(in the rows, 128 means zero)
The rows of A fall into a few groups, which share some directions, and each row is roughly a mix of its group's hidden directions.
A:
[[152 124 167 125 161 112 179 150 149 103 162 145]
 [106 138 142  97  84 140 181 159 130 104 141 154]
 [133 167 125  87 107 118 174 178 122 117 138 150]
 [ 63 156 119 102  95 131 132 148 115 164 116 140]
 [ 81 110 160  92 127 108 126 175 101 119 121 156]
 [143 210 115 112 128 119 143 129 127 157 143 145]
 [145 165  84 155 152 125  99  90  89 131 114 142]
 [149 158 146  90 156 126 161 153  81 123 159 142]
 [130 159 121 146 102 101  68 130 141 172 109 145]
 [157 113 158 130 179 125 112 138 177 146 151  98]
 [118 191 144 105  96 135 158 140  91 149 112 119]
 [ 93 120 157  63 142 124 136 160 157 140 145 139]
 [139 150  85 145 146 106  74 107  94 146 102 123]
 [104  85 114 136 125  95  61 139 120 125 137 153]
 [159 153  91 187 114 115 108  93 112 127 110 117]
 [135 162 144  67 157 137 168 142 119 147 156 126]
 [131 145 108 143 138  70 125 132  84 100 116 171]
 [174 135 156 107 171 135 150 129  88 114 104  98]
 [180 174 115 138 139 139  94 126 110 139 103  89]
 [158 168  99 159 166 112 102  96 102 124 120 153]
 [140 143 101 157 151 101  88  88  81 124 109 141]
 [141 156 118 139 112 128  53 157 124 137 101 111]
 [116 126 123 160 163 134 168 128 146  90 169 167]
 [ 83 109 138  90  77 154 149 160 143 127 137 116]
 [ 81 119 118 104  67 137  90 137 123 139 105 119]
 [140  85 131 138 136 156 180  95 158 114 164 130]
 [133 154  90 184 105  89 106 104 113 125 127 148]
 [106  81 170 154 105 105 114 135 172 123 143 147]
 [136 105 129 156 161  83  65 118 133 139 112 119]
 [156 164  92 100 158 151 141 122  92 138  89 110]
 [111 134 136  83 121 190 160 143 139 157 142 109]
 [140 126  83 176 150 145 103 120 166 160 108 116]
 [127 158 114  92 146 140 189 119 149 131 165 151]
 [129 138 153  84 100 104 167 184 134 117 134 141]
 [125 101 166 140 175 127 149 128 158 102 178 134]
 [144 180  69 136 145 112 109 127  94 136 115 144]
 [112 148 163  85 129 131 184 153  93 119 112 134]
 [118  73 142 163  97 139  92 120 138 130  93  99]
 [109 164 120  90 119 136 180 120 154 153 156 159]
 [115 120  95 189 101 100 139  88 119 118 129 153]
 [129 169 104 101 154 114 154 129 131 125 185 163]
 [108  79 155 125 138 120 160 133 163  99 169 152]
 [116  88 158 101 151  91 102 146 176 110 133 141]
 [126  89 151 164 158 155 152 116 180 120 153 124]
 [164 203 122 146 133 106 100 135 114 145 128 127]
 [157 112 115 152 118 162  82 120 181 132 123  97]
 [118 146 138  78 113  77 106 160  87 120 129 132]
 [101 117 107 143 103 196 142  86 121 135 126 113]
 [113 143 152  61 146 149 159 158 129 146 154 130]
 [106 131 161 125 101  96  88 161  90 138  92 140]
 [137 102 163 121 122 145 137 157 197 148 131 105]
 [ 77 132 113 119 100 151 186 110 124 155 143 142]
 [ 90 109 172 103 104 138 182 145 108 108 132 127]
 [ 86  79 173 130 137 118 110 115 135  96 162 132]
 [143 170 127  89 138 148 183 151 117 120 164 131]
 [116 141 111 119  79 164  96 136 166 162  99 114]
 [ 91 129 153  66 138 133 160 158 132 141 153 146]
 [ 89 159 139  65 137 129 160 138 130 164 125 124]
 [117 153 104  81 141 123 122 146  63 133 102 138]
 [ 86  96 142 136 115  97 148 145  96 102 139 177]
 [ 79 110 118 134  64 137 108 112 143 160 138 129]
 [124 140 169 151  95 121 150 122 193 150 144 141]
 [126 169 146  71 144 121 113 178 110 142 144 136]
 [103 162 130  92 116 166 165 148  86 157 131 124]
 [122 126 122 133 108 123  75 140  76 139  79 108]
 [136 138 121 156 141  88 115  96  79  99 115 168]
 [161  99 121 141 179 145 155 117 137  82 153 110]
 [120 106 118 139 114 100  68 104  97 144  87 111]
 [102  92 127 138 112 126 135 112 187 131 177 153]
 [135 105 170  73 173 116 140 147 154 116 143 128]
 [ 95 147 141  89 140 101 178 137  96 134 147 159]
 [183 167 109 140 179 119 112 133 103 111 123 115]
 [139 109 157 132 154 160 138 138 194 141 156 104]
 [135 155 122 101 126 192 145 136 160 153 151  97]
 [152 180  74 133 145 125  95 119  99 135 152 122]
 [131  79 119 156 110 173 153 103 166 119 155 127]
 [138 153  99 147 124 127 124 101 185 152 176 144]
 [129 142 116  87 128  83 120 145  61 129 122 115]
 [162  85 119 173 131 125 117  98 170 100 147 130]
 [125 107 120 158 130  83 154 105 132 101 168 174]
 [103 162 107 106 101 160 154 108  78 107 143 146]
 [150 166  89 133 127  99  87 120  92 145  91 135]
 [163 186 124  88 153 145 139 132 130 156 153 108]
 [165 127 136 126 152 120 165 130 110 102 189 159]
 [136  95  65 142 152 135  83 104 132 120 151 124]
 [104  86 139 121 118 156 183 111 167 115 155 127]
 [129 125 142 106 110 159 162 171 187 143 140 114]
 [ 93  89 159  98  86 119 164 158 123 110 134 127]
 [ 97 158 128 116  78 114  98 134 123 178 104 147]
 [115 166 117 128  86 123  86 133  95 166  95 120]
 [157 105 140 166 141 114  73 138 110 113  89 104]
 [117  99 144 108 134 136 131 149  65 102  84 106]
 [157 107 124 172 134 118  65 123 140 133  93 111]
 [151 163 120 152 126  95  92 147  70 114 113 139]
 [142 163  92 179 105 102  87 116 108 131 113 132]
 [165 142 141 132 157 130 178 162 176 127 148 137]
 [ 99 104 120 146 122  88 101 102  73 103 114 147]
 [ 99  75 143 164 117 157 139 118 179 121 133 129]]
One row of each group comes first, with its name. Which group is each row after those in?
[118 138 129 129 136 104 162 116  73  83 148 167] : B
[181 136 131 147 148 128  85 124 118 117  86  89] : D
[146 146 110 157 133 132 137 103 179 127 190 131] : W

[132 161  81 167 100 129 147  96 128 143 167 147] : D
[123 129 157  81 109  95 138 191 148 126 137 129] : B
[123 139 110 125  66 167 161 143 153 144  97 135] : B
[114 121 113 138  94 131  72 127  95 152  83 107] : W
[108 126 128 131  93  86  81 116  92 115  94 154] : B
[186 120 136 119 168 144 143 103 167 121 149 100] : D
[169 171  88 177 114 127 112 105 105 133 133 122] : D
[ 98 102 129 145 113  78  84 145 149 110 132 167] : D
[118 134 136 111 123 144 202 150 126  99 161 148] : B
